One vector is turned by the same rotation once a tick. Each row is the vector after some number of ticks, and that number follows the row.
The counts run from 0 to 375.
29, -8, -2, 78, -18, -2, 12, 33, 4, 17, -10, -19, 64, 34, -44, 6, -9, -10, -20, -71, -7, -3, -41, -24, -21, 40, -5, -5, -13, 44, -49, 30, 22, -13, -48, -32, -8, 19, -6, 40, -62, 31, 30, 5, 22, -26, -8, 12, -9, -19, 14, -39, 19, -47, -39, -14, 9, 37, -44
132
25, 6, -5, 19, -25, 5, -24, 62, -12, 46, -22, -1, 35, 11, -46, 12, -2, -5, -32, -62, 4, 4, -29, -21, -23, 54, -6, -4, -58, 53, -34, 28, 20, -26, -5, -32, -7, 9, -23, 27, -56, 65, 10, 0, 18, -25, -32, 22, 7, -24, 3, -35, -3, -43, -50, -58, -11, 35, -16
186
44, -3, 7, 37, -7, -7, 11, 52, 8, 7, -5, -12, 17, 12, -40, -6, -29, -2, -20, -61, 24, -38, -72, -39, -8, 17, -4, -23, -66, 28, -33, 51, 19, -12, -11, -17, -3, -1, -8, 40, -81, 29, 6, -2, 14, -13, -26, 10, -13, -18, 24, -34, -13, -38, -43, -53, -25, 18, -51
348
20, -11, 8, 54, -14, -9, 13, 50, -41, 0, -22, 0, 22, 37, -16, -4, -19, -16, -21, -68, 20, -18, -41, -43, -10, 37, -18, -30, -33, 37, -55, 55, 11, 13, -43, -23, 24, 5, -19, 31, -51, 28, 17, 15, 16, -18, -35, 27, -26, -28, 31, -16, -18, -28, -71, -30, -25, 25, -40
147
39, 18, 19, 38, -1, -1, -4, 44, 27, 11, 35, 10, 37, 27, -26, 1, -33, -43, -44, -49, -14, -24, -37, -54, -9, 19, -27, -10, -44, 38, -19, 52, 7, 23, -47, -37, 14, 20, -12, 25, -61, 13, 17, 31, 15, -20, -15, 27, 2, 15, 33, -31, -9, -36, -56, -43, -19, 54, -39
93
44, 11, 11, 31, -2, 1, 11, 30, -7, 19, -15, -48, 59, 30, -39, 17, -6, -7, -8, -67, -13, -26, -44, -41, -34, 34, -41, -21, -12, 30, -50, 39, 28, -13, -30, -39, -4, -2, -18, 32, -57, 39, 38, 11, 31, -36, -14, 11, -19, -26, 37, -59, 24, -26, -32, -26, 16, 11, -47
103
18, 30, -1, 18, -22, -10, 2, 39, -5, 25, -7, -7, 28, 40, 5, 4, -33, -7, -41, -68, -13, -36, -28, -47, -27, 25, -47, 1, -10, 17, -27, 69, 8, 16, -32, -25, 14, -1, -34, 14, -64, 25, 28, 15, 23, -31, -35, 61, -40, -6, 54, -28, -5, -26, -50, -30, -24, 46, -18
252
53, 18, 13, 10, -13, -7, -22, 38, 17, 18, 13, -1, 30, 25, -22, 8, -5, 3, -55, -50, 4, -7, -31, -28, -13, 35, -14, 11, -68, 21, -38, 52, 37, 18, 13, -40, -23, 4, -16, 31, -84, 11, 6, -15, 13, -7, -11, 32, -7, -37, 19, -49, 0, -60, -20, -47, -24, 52, -32
9
44, 21, 6, -13, -19, 2, -15, 35, -16, 34, 4, -11, 35, 32, -10, 22, -9, -6, -51, -56, -1, 12, -2, -43, -22, 47, -57, 4, -33, 62, -32, 43, 31, 29, 7, -41, -6, -18, -21, 35, -59, 1, 26, 1, 36, -14, -26, 41, -8, -19, 25, -57, -9, -50, -37, -45, -8, 52, -22
240
18, 30, 30, 37, 7, -27, -27, 49, 2, 29, -10, -7, 27, 57, -24, 22, -9, -18, -30, -53, -17, -12, -24, -35, -20, 46, -10, -6, -76, 23, -36, 28, 8, -12, -26, -54, -6, 15, -24, 29, -31, 39, 27, 23, 28, -12, -6, 22, -9, -23, 3, -59, 2, -21, -59, -42, -16, 61, -26
330
26, 50, -6, 28, -19, 5, -14, 44, 11, 17, 1, -2, 26, 18, -10, 8, -31, -39, -42, -67, -16, -27, -23, -54, -23, 31, -41, -4, -17, 29, -24, 59, -7, 5, -34, -31, 3, 5, -23, 17, -70, 32, 24, 38, 17, -36, -19, 49, -25, 14, 41, -30, -7, -28, -32, -52, -19, 47, -8
122
49, 11, 4, 22, -19, 26, -7, 31, -14, 15, 9, -14, 61, 12, -31, 11, 5, -21, -38, -66, -5, 7, -13, -42, -24, 45, -55, -4, 1, 50, -50, 47, 32, 24, -26, -41, -1, 7, -13, 27, -69, 27, 27, 13, 19, -38, -14, 34, -7, -22, 37, -41, 8, -53, -25, -33, 9, 29, -26
339
40, 19, 3, 2, -16, -9, -16, 57, -13, 25, -17, -13, 26, 13, -40, 24, -9, -2, -26, -64, 15, -9, -31, -32, -13, 46, -29, -18, -65, 49, -43, 25, 25, -12, 21, -39, -16, -15, -11, 40, -70, 29, 15, 4, 27, -13, -29, 10, 7, -29, -1, -49, -3, -51, -26, -68, -17, 30, -26
11
26, -25, 7, 64, -18, 0, 10, 31, -5, 28, -14, -21, 51, 44, -32, -5, -14, 7, -33, -61, 1, 14, -40, -23, -21, 41, 10, -1, -24, 61, -43, 36, 28, -11, -38, -26, 6, 15, -11, 35, -55, 30, 25, -12, 25, -12, -21, 18, -12, -22, 12, -38, 3, -37, -68, -3, 3, 52, -47
364
32, 14, 3, 25, -23, -19, -17, 62, -13, 19, -8, 2, 25, 18, -42, 11, -9, -3, -34, -63, 16, -18, -35, -27, -7, 42, -10, -9, -71, 40, -47, 26, 24, -11, 14, -40, -16, -2, -6, 38, -69, 29, 11, 1, 18, -7, -23, 7, 10, -36, -7, -42, -3, -60, -37, -59, -32, 39, -31
113
33, 14, 12, 69, 7, -11, -8, 45, -2, -8, -34, -23, 20, 45, -26, 14, -11, -9, -14, -67, 19, -5, -47, -36, -13, 53, 11, -18, -62, 22, -59, 43, 9, -12, -22, -32, -16, 2, -6, 39, -62, 30, 20, 15, 20, -6, 3, 11, -24, -34, 7, -47, -14, -30, -34, -44, -10, 39, -29
71
25, 25, 13, 46, -5, 0, -13, 45, 7, 14, 13, 15, 27, 32, -28, 14, -25, -51, -40, -58, -11, -1, -18, -52, -5, 36, -31, -10, -51, 49, -22, 34, -1, 19, -45, -40, 6, 22, -16, 32, -42, 17, 25, 39, 27, -11, -15, 28, 3, 16, 16, -40, -14, -32, -61, -50, -15, 63, -26
94
37, 31, 14, 13, 15, 13, -17, 36, 5, 25, -28, -28, 15, 41, -6, 25, -18, -14, -20, -52, -1, 10, -23, -48, -25, 56, -23, -12, -67, 44, -22, 51, 15, -1, -18, -32, -2, -6, -26, 29, -41, 29, 23, 15, 37, -9, -17, 37, -25, -8, 23, -69, -22, -11, -53, -57, 4, 50, -15
301
38, 14, 26, 25, -4, -17, -7, 38, -7, 13, 24, 6, 34, 39, -30, 19, -17, -32, -46, -52, -3, -3, -16, -48, -4, 31, -45, -9, -57, 52, -34, 27, 20, 29, -11, -49, -5, 5, -6, 41, -41, -10, 28, 22, 32, 1, -17, 18, 14, -8, 6, -54, -6, -51, -49, -42, -15, 59, -40
269
40, 6, 13, 17, -19, -21, -17, 60, 3, 20, 3, 1, 26, 23, -37, -3, -16, 8, -44, -54, 16, -26, -45, -26, -10, 32, 4, -6, -72, 29, -38, 40, 30, -13, 13, -34, -13, 5, -14, 28, -80, 30, 2, -11, 9, -10, -26, 16, 0, -38, 6, -32, -6, -58, -42, -53, -35, 45, -35
215
34, 12, 22, 20, -5, -18, -2, 38, -8, 12, 6, 11, 19, 40, -28, 23, -14, -25, -39, -58, 8, -2, -23, -43, -1, 36, -39, -10, -75, 53, -30, 26, 19, 32, -6, -44, -12, -3, -7, 48, -38, -6, 28, 15, 35, 3, -23, 22, 11, -11, 4, -60, -11, -47, -48, -52, -16, 55, -41
372
21, -4, 6, 36, -23, -10, 23, 25, -5, 24, 3, 22, 36, 49, -12, 9, -5, -1, -40, -70, -7, -26, -36, -31, -9, 18, -44, 18, -33, 14, -33, 48, 28, 47, -27, -37, -1, 16, -27, 42, -53, 6, 33, -1, 21, -21, -19, 53, -22, -27, 43, -43, 19, -54, -37, -16, -17, 37, -54
78
25, 10, 7, 57, -6, -19, 7, 38, -10, 12, -24, -35, 50, 45, -44, 21, -8, -6, -1, -77, -6, -25, -41, -36, -27, 40, -21, -17, -27, 28, -60, 23, 13, -23, -31, -40, -11, 1, -9, 42, -50, 31, 38, 12, 31, -24, -9, 3, -19, -32, 11, -55, 23, -34, -30, -29, 9, 23, -44
102
45, 9, 3, 37, -20, 21, -1, 30, -9, 16, 0, -29, 71, 17, -34, 10, -2, -21, -29, -63, -9, 5, -18, -40, -30, 46, -43, -5, 9, 52, -51, 44, 29, 6, -33, -37, -1, 7, -12, 27, -74, 29, 34, 13, 22, -38, -12, 27, -6, -19, 34, -41, 12, -50, -28, -29, 18, 27, -32
236
42, 32, -2, 5, -8, -2, -5, 32, 17, 25, -5, -20, 23, 26, -20, 30, -27, -6, -38, -68, 2, -2, -25, -38, -14, 37, -42, 1, -52, 50, -21, 34, 20, 8, 17, -34, -25, -21, -13, 48, -60, -7, 29, 4, 40, -2, -21, 27, -7, -7, 8, -71, -7, -50, -16, -60, -8, 55, -25
38
37, -11, 11, 19, -4, 8, 0, 33, 22, 54, -9, -30, 39, 29, -29, -5, -14, 12, -25, -46, -9, -2, -53, -26, -27, 36, 3, -1, -53, 49, -12, 44, 30, -25, -31, -25, 6, 15, -31, 27, -50, 55, 16, -15, 29, -24, -29, 26, -9, -16, 24, -54, 4, -23, -74, -27, 4, 40, -48
260
30, -10, 6, 71, -24, 8, 8, 28, -7, 13, -7, -17, 66, 31, -45, 10, -1, -15, -25, -74, -4, 3, -30, -32, -24, 42, -19, -3, -6, 45, -58, 32, 23, 4, -45, -43, -5, 17, -4, 38, -62, 25, 34, 14, 20, -29, -5, 17, -7, -24, 19, -41, 19, -55, -30, -16, 10, 36, -44
235
34, 55, 5, 22, -6, 3, -24, 43, 22, 21, 2, -5, 31, 25, -12, 17, -30, -37, -41, -59, -25, -21, -20, -52, -24, 33, -37, -2, -32, 20, -19, 56, 2, 0, -34, -35, -2, 8, -27, 16, -65, 32, 24, 36, 20, -33, -14, 49, -23, 9, 39, -38, -5, -20, -37, -56, -14, 55, -4
225
48, 22, 14, -5, 7, 7, -3, 27, 16, 28, 11, -20, 25, 32, -13, 22, -27, -19, -36, -53, -5, 0, -28, -54, -15, 31, -51, -7, -57, 55, -8, 46, 23, 24, -9, -33, -2, -11, -19, 38, -47, -1, 27, 15, 40, -5, -23, 32, -2, 8, 25, -69, -15, -29, -42, -52, 0, 55, -33
168
49, 30, -2, 0, -18, 10, -21, 33, 13, 28, -1, -13, 34, 22, -13, 21, -8, 2, -54, -61, 1, 6, -17, -30, -20, 46, -36, 13, -38, 34, -32, 53, 33, 20, 15, -36, -22, -8, -20, 31, -80, 13, 20, -6, 22, -18, -15, 45, -15, -26, 26, -55, -1, -54, -11, -50, -13, 51, -16
8
37, -5, 13, 21, -18, 15, 4, 21, 1, 24, 15, 8, 37, 35, -10, 5, 1, -1, -57, -55, -5, 11, -21, -30, -13, 36, -37, 22, -32, 39, -35, 60, 39, 46, -18, -40, 0, 11, -27, 35, -64, 5, 21, -14, 21, -18, -15, 53, -17, -27, 43, -42, 1, -51, -41, -23, -9, 51, -40
108
33, 13, 24, 7, 10, -12, -7, 30, 12, 44, -20, -45, 31, 54, -15, 16, -14, 16, -17, -51, -15, -17, -45, -37, -33, 38, -17, -9, -58, 33, -25, 40, 27, -24, -18, -36, -2, -8, -35, 28, -36, 40, 28, -2, 41, -15, -20, 21, -27, -27, 24, -70, 5, -10, -62, -30, 9, 41, -43
332
